-.25	.37	-.46	-.41	.44
-.26	.42	-.24	.28	.16
-.26	.23	-.20	.30	-.09
->
-.25	-.26	-.26
.37	.42	.23
-.46	-.24	-.20
-.41	.28	.30
.44	.16	-.09

.08	.04	.05	.11	.19	.16	.05
.21	-.03	.03	.23	-.14	.21	.40
.13	-.09	-.21	-.37	.19	-.03	.10
.19	-.04	.01	-.26	-.26	.02	.26
-.39	.00	.02	.15	.10	.01	.00
-.51	.12	.34	.16	.21	.12	-.14
.15	-.15	-.48	.22	.10	.13	.31
->
.08	.21	.13	.19	-.39	-.51	.15
.04	-.03	-.09	-.04	.00	.12	-.15
.05	.03	-.21	.01	.02	.34	-.48
.11	.23	-.37	-.26	.15	.16	.22
.19	-.14	.19	-.26	.10	.21	.10
.16	.21	-.03	.02	.01	.12	.13
.05	.40	.10	.26	.00	-.14	.31

.11	-.10	-.11	.05	.08	-.17	-.08
.15	-.28	.10	-.30	-.47	-.11	-.39
.10	-.30	.27	-.19	.03	-.20	-.04
-.35	.06	-.32	-.27	-.14	.14	.08
.05	-.11	.07	-.02	-.03	.31	.19
.28	-.06	-.14	-.17	.06	-.12	-.03
->
.11	.15	.10	-.35	.05	.28
-.10	-.28	-.30	.06	-.11	-.06
-.11	.10	.27	-.32	.07	-.14
.05	-.30	-.19	-.27	-.02	-.17
.08	-.47	.03	-.14	-.03	.06
-.17	-.11	-.20	.14	.31	-.12
-.08	-.39	-.04	.08	.19	-.03

.40	-.06	-.52	-.28
.41	-.06	-.55	-.29
.30	-.02	-.37	-.26
->
.40	.41	.30
-.06	-.06	-.02
-.52	-.55	-.37
-.28	-.29	-.26

.03	.04	.10	.08	.14	.25
.09	.00	.23	.18	.39	.23
.17	-.19	.12	-.24	.06	-.24
.20	-.09	.27	-.13	.49	-.11
-.10	-.02	-.18	-.06	-.14	-.06
.25	-.28	.25	-.34	.18	-.36
->
.03	.09	.17	.20	-.10	.25
.04	.00	-.19	-.09	-.02	-.28
.10	.23	.12	.27	-.18	.25
.08	.18	-.24	-.13	-.06	-.34
.14	.39	.06	.49	-.14	.18
.25	.23	-.24	-.11	-.06	-.36

.53	.08
.19	.41
-.16	-.37
.14	-.40
->
.53	.19	-.16	.14
.08	.41	-.37	-.40

.07	.02	-.05	.42	.04	.08	-.10
.06	.18	-.17	-.39	-.21	-.04	.01
-.15	-.23	.27	.23	.25	.00	.03
-.04	.06	.00	-.49	-.07	-.10	.09
-.14	-.15	.26	-.35	.07	-.15	.17
.06	-.03	-.04	.41	.06	.09	-.09
-.06	-.23	.27	.46	.19	.01	.03
-.20	-.25	.27	-.08	.23	.00	.04
.19	.18	-.27	.37	-.13	.08	-.12
-.18	-.12	.17	-.45	.09	-.07	.09
-.15	-.13	.21	-.40	.09	-.08	.11
-.18	-.25	.34	-.21	.14	-.12	.15
->
.07	.06	-.15	-.04	-.14	.06	-.06	-.20	.19	-.18	-.15	-.18
.02	.18	-.23	.06	-.15	-.03	-.23	-.25	.18	-.12	-.13	-.25
-.05	-.17	.27	.00	.26	-.04	.27	.27	-.27	.17	.21	.34
.42	-.39	.23	-.49	-.35	.41	.46	-.08	.37	-.45	-.40	-.21
.04	-.21	.25	-.07	.07	.06	.19	.23	-.13	.09	.09	.14
.08	-.04	.00	-.10	-.15	.09	.01	.00	.08	-.07	-.08	-.12
-.10	.01	.03	.09	.17	-.09	.03	.04	-.12	.09	.11	.15

.33	.14	-.08	-.15	-.13	-.10	-.05	.10	.28	.23	-.09	-.42
.00	.49	.50	.03	-.42	-.43	-.07	.29	.31	.09	-.11	-.15
.15	.35	.21	-.03	-.14	-.14	-.11	-.07	.05	.24	.28	.03
-.38	.03	.32	.28	.04	-.13	-.15	-.12	-.09	.00	.18	.30
.06	-.12	-.15	-.12	-.10	-.01	.17	.30	.16	-.20	-.46	-.28
-.40	-.46	-.10	.27	.32	.12	-.10	-.15	-.12	-.11	-.04	.13
->
.33	.00	.15	-.38	.06	-.40
.14	.49	.35	.03	-.12	-.46
-.08	.50	.21	.32	-.15	-.10
-.15	.03	-.03	.28	-.12	.27
-.13	-.42	-.14	.04	-.10	.32
-.10	-.43	-.14	-.13	-.01	.12
-.05	-.07	-.11	-.15	.17	-.10
.10	.29	-.07	-.12	.30	-.15
.28	.31	.05	-.09	.16	-.12
.23	.09	.24	.00	-.20	-.11
-.09	-.11	.28	.18	-.46	-.04
-.42	-.15	.03	.30	-.28	.13
